rotation steps, each row followed by its count of steps
The counts run from 0 to 728.
[162 110 105 118 131 133 135 133 147 109 184 148 117 121 105 134 126 141
 121 145 115 153 143 126 135 165 150 102 119 101 166 149 176 115 122 102
 192  73 150 134 177 101  96 120 127 100  94 129 131 134  97 126 131 104
 144 180 136 139 112 154  94 118 135 189 109  96 174 113 166] -> 133
[117 158 118  95  62 153 160 153 122 141 113 181  96 131  97 116 167 110
 148 102  70 145 116 134 137 167 150 145 104  79  97  81 171 139 130 126
 141 119 169 132 160 122 113 119 172 160 105 134 149 143 126 138 114 147
 141  88 148 120 113  96 138 139 139 131 131 101 157 129 158] -> 403
[131 104 145 125 101 133 173 139 121 116 136 137 133 145  73 106 107 105
 135 178 136 145 125 102 154 213 116 129 115 109 158 129 184 152 111 117
 159 111 145 124 150 126  97  95 122 135  82 127 173 134  75 128 173 108
 116 126 140 114  95 105 120 134 134 146 131  99 146 171 122] -> 493
[122 133 186 124 120 164 148 128  98  97 133 123 110 134  66 117 156 105
 183 117 136 143 144 117 160 164 139 118 116 127 146 107 138 113 119 141
 149 143 143 108 146 146 112 101 177 109 108 164 155 120  99 163 145 111
  78 133 168  75 108  77 114 170 124 182 128 162 146 133 136] -> 597
[116 116 107 101 105 118 178 166 160 144  72 115  82  98  89 114 154 112
 146 108 124 109 102 141 142 137 146 109 112  87 135 130 122  91 165 132
  87 182 171 153 154 121  91 146 177 160 123 141 127 176 140 148 128 117
 116 104 135  96 122 107  99 169 150 147 112 104 140 123  90] -> 633
[ 91 162 185 119  80 116 153 183 151 167 111 135 113 145 154  76 129 128
 142 151 101 103 105 114 156 136 140 155 149 114 120 112  85  73 161 144
 104 160 133  88 127 126 121 144 138 137 108  98 127 167 154 141 109 136
  93 126 163  79 160 109 123 130 157 111 145 142 131 142 107] -> 726
[ 99  93 157 106 171 150 129 184 125 141 140 124 171 173 116 105 126 133
 145 175 141 100 127  98 163 148 140 144 129 153  78 158 131 161 134 135
  88 124 142 149  79 151 152 152 124 148  78 143 149 115 179 123 118  90
 115 168 114 144 144 131 115 101 153 125 131 137  91 101 174] -> 675
[138  92 145 122 120 130 179 140 111  99 129 134 134 147  59  93 104  98
 149 183 134 133 134  96 150 199 123 121 134 131 170 122 177 142  81 120
 152 112 147 126 152 140  90  95 123 130  96 148 174 134  81 127 175 106
 108 128 140 114  90 107 116 141 132 159 139 114 138 160 134] -> 492
[137 165 163 126 145 190 103 172 163 129 144 153 118 159 126 136 161 164
 165 121  79 117 122 140 142 146 137 128 130 126  81 172 138 158 161 124
 132 142 153 156  90 125 145 117 159 115  94 113 166  84 169 112  83  86
  82 134 135 104 135  98 129 121 131 159 127 117 100 147 154] -> 410
[182  97 125 102 113  84 165 118 126 122 124 125 100 129 113  87 126  85
 109 146  77 125 139 117 162 166 155  72 146 126 151 149 154  87 129 108
 158 116 148 118 206 107  75 129 121 131  95 129 123 159 105 130 161 136
  94 122 127 110 121  99 113 144 120 157 122 113 165 127 139] -> 615
[117 104 141 111 136 161 150 169 189 144 105 116 126 125 136 112 160 138
 106 126 107 109  99 130 124 135 152 128 122 102  82 174 138 141 195 107
 111 157 156 171 109 138 127 187 134 174 100 120 131 158 176 148 106 104
 136 126 171 119 163 125 105 106 184 114 122  95 115 137 134] -> 285
[135 145 161 142 128 148 131 114 139 130 135 137 119 126  83 166 164 113
 180 107 121 150 145 122 128  92 150 157 103 114 103 132 126  78 149 154
 109 155 159 150 150 134 135 121 193 114 123 168 142 136 105 140  82 131
 112 153 135 116  83 107 103 176 138 188  92 145 164 106 113] -> 435
[104 161 167 131 101 161 108 173 129 179 156 151 142 191 154 109 112 163
 170 166  98 134 141 104 155 140  94 163 121 150 126 162 130 115 138 151
 128 117 139 121 113 130 136  70 145 107  86  95 174 101 144  77 122  85
  67 141 113 131 105 106 149 130 110 131 119 127 116 105 122] -> 693
[ 91 145 128  93 127 116 131 173  84 162 129 133 121 142 110 117 161 109
 174 107 120 112 124 114 179 110 144 134 110 114 112 105  94  92 118 156
 111 135 152 116 139 127 110 131 184 120 112 154 116 146 152 144 109 120
  95 140  93 126 137 139 128 152 104 162  91 162 133  18 171] -> 700
[102 168 177 121  63 110 161 160 153 162 110 137 116 140 144 101 144 106
 115 142  87 130 107 118 151 158 127 169 131  82 118  98 107  92 164 137
 136 158 140  99 159 120 101 120 140 154 105  91 146 174 103 153 126 168
 100 109 157  93 139 106 143 129 147 113 127 119 157 162  91] -> 724
[154 114 161 120 122 110 155 138 152 165  95 139 152 154 148 101 141  84
 100 165  40  97 117 104 134 126 137 157 133 118  80 182 142 133 142 129
 141 157 156 162 146 109 104 123  92 163  75  98 157 148 134 127 115 152
  93  98 117 153 122 119 156  89 125 100 138  92 126 129 135] -> 548
[162 176 154 123 128 132 112 161 187 136 149 145 100 123 171 124 138 157
 125 126  53 112 124 139 141 130 137 113 148  98 148 194 104 101 162 115
 179 127 151 130 144  87 101 117 120  90 103  83 124 117 143 126 103  98
  86 162 123 117 158 144 122 105 127 169 128  98 140 114 133] -> 253
[110 146 190 149 108 135 168 172 159 138  89 138 124 133  71 116 134 114
 155 158 110 107  98 111 137 167 110 173 142 108 144 118 121 148 112 132
 128 186 141 138 107 137 107  88 151 134 124 124 178 154  88 151 135 129
  91 107 145  95 111 124 140 138 139 154 137 110 117 185  79] -> 370
[104 134 157 114  89 128 168 139 112 159  95 126 113 121 118  92 172  85
 168 102  96 113 123 108 132  82 146 154 114 119 107  97 104  64 139 155
 119 169 151 120 158 136 120 141 170 158 129 149 118 180 133 167 113 154
  93  99 164 113 130 113 131 154 136 134 117 151 156  76 136] -> 84
[125 137  95 103 108 126 141 167 128 127 114 139  99 114  76 141 151 112
 143 120 104 130 127 138 173 189 129 113  92  63 161 145 152 150 106 131
 163 129 172 144 149  88  85  82 156 108 103 132 148 123 107 148 140  93
 124 127 100 141 121 138 121 134  98 180 122  94 156  88 132] -> 507
[ 89 137 143 109 146 129 143 195 146 123 121 144 118 114  94 100 150 135
 172 124 115  71 113 108 127 108 148 147 138  96 145 108  98 128  92 132
 134 131 152 131 101 114 128 149 143 121 139 164 111 136 151 167  98  99
 136 162 127 122 157 190  98 113 158 177 146 134 113  66 187] -> 380
[146 129 182 111 124  95 138 144 109 141 121 117 148 171 144  92 132  93
 120 166  76 111 142 102 191 159 128 123 141 143 115 173 114 125 127 137
 160 149 134 120 147 114  92  98  96 122  60 103 152 115 134 136 150 129
  46 126 107 129 141  98 157 101  92 127 137 141 123 121 135] -> 707
[134 111 163 141 153 153 137 161 200 121  90  99 123 121 120 128 132 133
 126 132 117 103 116 131 140 157 125 115 118 103 128 216 119 155 161 116
 120 184 157 180 103 116 111 129 120 124  98 111 161 114 142 142 129  75
  97 143 135 117 130 115  98 116 149 152 148  97 118 168  80] -> 638
[174 131 150 110 137 122 151 137 101 128 146 141 142 142 100 127 168  94
 111 140  76 135 117 109 167 174 143 125 134 104 126 114 153 152 114 120
 205 132 139 126 172 116  81 104 129 133  79 118 153 140  81 155 143 147
  79 121 121 134 124 125 179 117  88 161  88 124 145 106 164] -> 226
[127 136 101 128  81 126 145 138 158 132 123 152  89 107 128  96 105 140
 172 129  85 120 150 125 108 116 119 119 123 106 192 169 134  51 121 136
 143 119 165 124 186  90  98 102 150  90 141 129 120 146 121 111 124  93
 121 141 135 120  94 136  79 152 135 175 138  97 177  94 111] -> 628
[163  78 132 122 115 109 184  99 128 161 121 106 142 128 128 101 138  84
  98 150  99 137 122  98 126 114 138 130 120 124 124 145 155  70 156 115
 156 142 145 141 197 137  87 150 130 176  99 120 132 201  93 147 141 163
 111 112 166 140 117 132 138 142 143 125  81 106 170 111 117] -> 456
[104 143 163 153 150 195 140 164 159 120 167 139 115 122  98 135 146 168
 182 111 160 136 117 123 107 126 126 149 119 109 163 114 128 104 146 125
 146 125 129 121 111 151 139 129 188 100 138 153 138 139 120 149 102  89
 128 175 188  89 130 159 103 149 163 188  86 133 132 123 143] -> 114
[125 129 170 152 155 134 132 153 155 163 152 162 165 154 125 118 134 134
 164 167 101  97 122  96  94  66 143 202 165 155 101 129 129  85 127 127
 104 131 135 150 107 149 147 143 133 136 134 144 140 160 123  97  66 149
 129 160 128 136 106 171 126 132 165 160  96 121 109 104 162] -> 555
[ 67 107 128 130 127 172 139 166 143 141 116 146 138 130  88 118 127 151
 200 136 154 103 136 107 106 104 120 167 103 128 143 140 144 119 102 146
  88 127 157 155  97 140 151 124 163 125 147 172 141 123 147 122 100  71
 150 159 134 133 102 157  79 139 168 166 134 124 115  74 150] -> 662
[132 134 145  94 119 132 154 190 162 154 143 168 132 153 138  91 133 142
 109 169  78 100  85 118 138 161 163 148 171 121  95 109 151 139 145  94
 122 102 141 128 118 131 127 157 109 171  96 104 141 161 150 114 103 140
 146 125 138 116 157 139 134 107 175 111 132  97 107 167 180] -> 391
[104 149  79  96  89 136 126 179 165 159 139 146  80 116 145 116 119 164
 160 117 104 131 131 142 142 134 137 107 105  94 149 153 129  75 161 140
 109 100 174 128 155  93 113 120 165 110 113 109 116 137 168  96 108  78
 142 148 103 130 125 133  89 151 141 162 112 103 158  74 136] -> 149
[ 99 142 130 122 138 113 126 162 151 159 106 138 129 107 103 156 177 108
 157 104 103 101 123 127 131  90 153 174 107  76  88 128 104 117 126 149
 106 173 168 167 120 103 128 148 163 131 125 157 119 149 139 163  66 129
 141 158  93 148 119 166 109 129 142 170 108 124 138  62 141] -> 540
[146  60  98 104 108 141 170 102 122 116 126 152 138 127 100  92 130  95
 131 143 101 136 150 104 113 115 152 123 110 128 128 144 202 110 101 115
 153  89 165 153 183 128 110 146 123 167 110 163 130 152 118 135 137 126
 152 126 163 154 102 133  93 122 154 142 133  95 164  87 182] -> 295
[ 95 160 156  96  69 133 116 158 122 145 108 142 126 155 146 123 142  96
 127 135  80 148 143 126 182 170 140 151  88  85  72 152 134 142 156 149
 126 138 165 137 130 105 127 106 126 135  52  92 166 109 161 129 112 118
 105 126 119 142 133  76 121  95 122 110 167 119 150 128 125] -> 54
[125 130 174 130  88 170 165 145 163 150 151 132 129 147 153  95 126 140
 115 164 117 155 111 109 122 162 122 160 129 113 132 123 163  97 186 113
 171 111 127 103 143 139 118 131 120 163  95  87 152 163 116 140 137 132
 119 127 202 108 143 121 128 109 172 109 110 104 157 167 122] -> 108
